One turn or mirror swaps these rows in pairs. Which row does each one swap with?
The rows were stretched afterwards, more along some directions than others.
q_11: [ 29.9  -8.6  29.8 -19.1  -9.4  14.8 -19.2   7.2   0.1  -2.4  36.9   6.5
  21.9   3.3  -0.5  25.5 -23.7   8.8  -6.9 -17.3]
q_743: [ 42.1  -6.8  34.2 -19.5  -9.2  25.5 -26.2  -1.0  14.9   8.0  32.1  -0.3
  26.8   7.8  -0.4  39.8 -38.2   5.1 -11.6 -23.7]
q_976: [  4.6  -0.7  11.0  15.4  -7.4 -11.7  21.5   2.1  -6.1 -39.9  -6.9  14.4
   9.1 -11.6 -18.2 -20.2   5.4  26.6 -11.3  21.9]
q_211: [  7.0   4.5  10.4  12.6   0.5   1.9  14.7  -2.9  -9.9 -31.3  -5.9  13.0
  12.2 -11.4 -20.3  -9.2   6.8  27.0  -0.3   8.2]
q_17: [ 31.9  -8.6  24.3 -21.7  -7.4  16.4 -25.7   1.0   9.8   9.3  31.2   6.0
  18.8  10.3   4.8  28.7 -33.7   1.8 -10.0  -7.1]
q_856: [ -1.5   0.0 -10.1   2.7  20.1  -0.5 -14.4  -8.8   6.4  39.9  24.0 -20.3
 -14.6  22.6   4.2   6.5  -0.3  -2.7  -2.0   2.3]
q_627: [  7.0   8.4 -28.1  17.2  31.5   9.1   4.0   0.5   0.4  18.5   3.6 -22.7
 -23.8   4.6  14.3 -19.2  -8.7   0.8   0.1   8.3]
q_612: [ -1.2   1.6 -10.6   1.1  22.8   6.2 -13.5  -9.1   8.4  43.0  20.0 -23.4
 -17.0  23.1   5.2   4.0  -2.1  -3.4  -1.3   0.3]
q_398: [ 32.2  -2.8  34.0 -28.7 -11.3  31.9 -25.4   0.8   5.5   9.4  27.6  11.8
  24.5   5.5   2.7  39.4 -34.1   4.8 -12.1 -18.1]
q_725: [  2.6  10.9 -21.5  21.6  31.3  12.3   1.2  -4.6   1.2  23.2  -0.5 -24.9
 -26.6   2.0  10.8 -21.7  -9.9  -0.8  -5.6  15.5]
q_481: [ -2.0   2.5  -3.2  -3.3  16.4   6.1 -15.6  -8.5   8.7  40.5  21.8 -19.1
 -14.6  21.5   3.3  10.0  -4.8  -6.2  -4.1   2.1]
q_102: [ -2.1  11.4 -30.3  19.0  32.9  13.1  -0.5  -0.7  -2.9  20.5   1.4 -22.6
 -26.0   6.4  11.0 -16.4  -7.4  -2.6   1.6   9.6]
q_883: [ 33.0  -2.8  30.8 -19.9  -7.3  30.9 -26.2   0.8  12.9   9.5  32.7   5.8
  22.9   9.0  -0.2  36.6 -36.8   5.8  -8.2 -16.3]
q_835: [-21.0  -3.5  -2.8   6.3  -3.7   5.1  33.4   7.3 -19.5 -37.7 -14.3  23.1
  -1.8  -1.5 -19.6 -24.5  13.0  16.9  -4.7  21.0]
q_994: [ -2.2   4.0  -5.3   1.7  19.0   5.5 -17.5  -7.9   8.1  41.2  20.6 -24.5
 -14.8  19.0   3.7  11.2  -2.0  -2.7  -0.5   0.2]
q_885: [ 15.6  -3.6  41.1  -7.4 -14.7  17.7 -13.3   7.3  -4.8  -4.4   9.7  13.2
  14.5   0.8  -6.7  22.3 -18.8   4.3 -16.6   1.8]
q_447: [ -3.1   1.3  -4.4   1.1  18.6   3.8 -14.1 -11.8  10.5  41.4  20.6 -21.1
 -16.1  18.2   4.7   7.7  -1.0  -4.6  -1.8   4.2]
q_509: [ 28.6  -3.4  43.5 -10.8 -11.2  13.6 -34.1  -9.9  19.4   9.6  18.7   6.0
  21.6  -1.6   2.3  29.5 -25.0   4.0  -3.6 -11.7]
q_424: [ -4.3  -2.1  -2.8  10.4   0.1  -3.5  27.4  12.3 -22.5 -41.6   3.6  18.3
   3.0  -6.7 -21.3 -23.2  10.7  25.6  -7.3  12.2]
q_813: [  5.8  11.4 -24.9  20.9  32.9  10.9   4.2   0.9  -2.8  19.2   3.2 -24.7
 -22.3  -1.1   9.0 -21.8  -9.3   3.6  -1.3  12.9]
q_537: [-21.3  -1.4  -2.9   0.4  -3.1  12.1  28.6   9.1 -16.8 -34.6  -7.8  23.8
  -0.1  -2.0 -13.6 -21.0  10.6  18.0   3.2  23.1]
q_814: [-14.9  -1.1  -4.0   6.1  -0.1  14.8  29.0   7.5 -23.0 -31.2 -10.6  23.5
  -1.7   0.7 -20.0 -26.5   8.9  17.7  -8.4  24.6]
q_776: [ 13.9 -10.2  -2.9   8.0  -7.4  -7.5  17.2   6.4  -4.3 -42.5   6.7  10.4
  10.3   4.5 -10.7   0.5   4.1  23.3  -3.5   1.6]
q_575: [ -3.7   2.5  -3.5  -0.5  17.1   9.7 -12.4 -10.2   3.1  41.5  22.3 -20.0
 -12.9  16.7   4.0   8.0   0.9  -1.7  -2.3   3.3]
q_964: [  1.0   4.0  -5.6   3.6  20.8   2.3 -11.4  -7.4   3.7  41.1  20.6 -20.0
 -15.3  21.8  -0.2   7.5  -0.2  -0.4  -7.5   1.0]
q_409: [ -4.9   3.8  -6.3  -0.4  18.8   5.1  -8.5  -6.5   3.4  40.8  17.4 -19.3
 -16.4  20.7  -1.3   5.3  -3.4  -2.6  -3.3   1.1]
q_796: [-10.9  -5.6  -4.8   5.2  -0.5  -3.7  26.7   2.4  -4.2 -37.5  -7.5  17.6
   1.2  -7.0  -8.5 -26.3   8.2  17.3   0.6  22.4]
q_182: [  5.9  12.7 -21.1  17.2  32.9  18.0   3.9   0.9  -5.3  20.2   3.9 -23.6
 -20.9  -2.6   8.6 -18.9 -10.9   2.6  -6.0  12.1]
q_599: [  1.5  11.0 -29.1  15.9  31.1  13.7   5.4  -0.7  -1.7  15.7   2.2 -20.4
 -23.7   3.9   9.9 -19.9  -9.4  -1.0   0.1  11.6]
q_169: [ 19.6  -4.1  27.6 -15.9 -11.0  15.6 -19.8   9.1  -3.4  -0.3  15.4  13.4
  12.8  11.7   2.0  11.8 -24.7   0.1 -12.0   4.0]
q_753: [ -1.7  -6.7   0.1  13.4  -1.2  -4.1  22.8   1.0   0.3 -34.2  -3.6  10.7
   7.9  -2.5 -18.0 -17.1   1.8  28.4  -1.9  11.6]
q_226: [ 38.7  -8.2  30.8 -22.9  -9.5  31.1 -26.2   0.3  10.8  10.9  32.2   2.6
  23.9   9.8   2.2  32.1 -34.6   4.7  -9.1 -16.2]
q_377: [ 29.6  -5.2  35.7 -12.8 -12.5  11.0 -23.1  -1.1   4.1  -1.1  22.7  11.1
  24.0   4.6   2.0  25.5 -25.4   4.0 -12.2  -5.4]
q_831: [  2.2   2.9  -7.2   2.9  21.6   6.9 -14.3 -11.1   4.8  42.3  21.6 -24.3
 -14.8  22.2   4.6   8.3  -2.8  -3.6  -4.5   1.2]
q_828: [  6.3   8.9 -32.3  16.3  31.8   8.9   5.5  -0.6   0.6  18.5   4.7 -23.0
 -23.5   9.3   9.1 -17.3 -12.5  -0.1   0.3   4.0]
q_86: [  5.9  11.4 -23.7  17.8  32.2  15.3   2.8  -3.5   0.4  21.0   3.3 -23.7
 -22.7   0.1  10.9 -17.1 -10.8  -0.6  -1.2  11.5]
q_496: [ -8.4  -2.9  -8.8   6.9   0.4  -3.4  29.7   7.9 -15.8 -36.5  -6.9  17.7
  -0.9  -4.9 -16.5 -27.2   7.0  22.7  -5.6  27.8]
q_647: [  6.7  12.6 -25.9  18.6  36.7  17.8   0.3  -2.3  -2.8  27.4   4.0 -25.1
 -23.2   7.3   7.8 -17.5 -11.3   0.0  -4.0   7.8]
q_266: [ 13.7  -1.2  -5.3  10.3  -1.1  -8.9  18.1   8.7 -13.4 -37.4   4.1  13.0
   7.7   9.6 -22.4 -14.6   2.5  27.0 -13.2  12.1]
q_980: [  3.1  11.6 -22.0  19.6  29.9  17.8   0.9  -3.0  -1.0  21.9   1.9 -21.8
 -23.8  -2.4  13.1 -20.5 -10.9  -0.5  -3.2  13.7]
q_507: [ 37.8  -1.8  38.1 -17.1  -4.3  21.0 -25.3  -3.8  11.8  12.0  30.9   3.6
  26.4   4.1  -4.4  33.9 -34.7   5.7 -15.9 -12.9]
q_298: [-11.3  -3.7  -3.0  -4.2  -7.2   7.0  25.8   6.0 -11.7 -36.7  -8.4  23.8
   2.7  -5.7 -10.0 -15.9   7.7  21.0  -2.0  14.7]
q_10: [ 23.0  -2.6  34.1 -13.5  -3.7  29.1 -18.6   1.2  -0.8   9.5  20.8   8.7
  23.8   7.3  -4.3  27.7 -32.2   6.3  -8.7 -10.7]
q_216: [ -3.4  -2.7 -11.9  -3.1  19.1   3.7 -15.4  -9.5   8.8  38.7  25.4 -19.5
 -14.9  23.2   9.0   8.2  -0.9  -5.4  -1.5  -0.8]

Swapped with q_182: q_216
Swapped with q_835: q_743
Swapped with q_885: q_776
Swapped with q_266: q_169
Swapped with q_398: q_298
Swapped with q_813: q_856
Swapped with q_507: q_796
Swapped with q_17: q_496

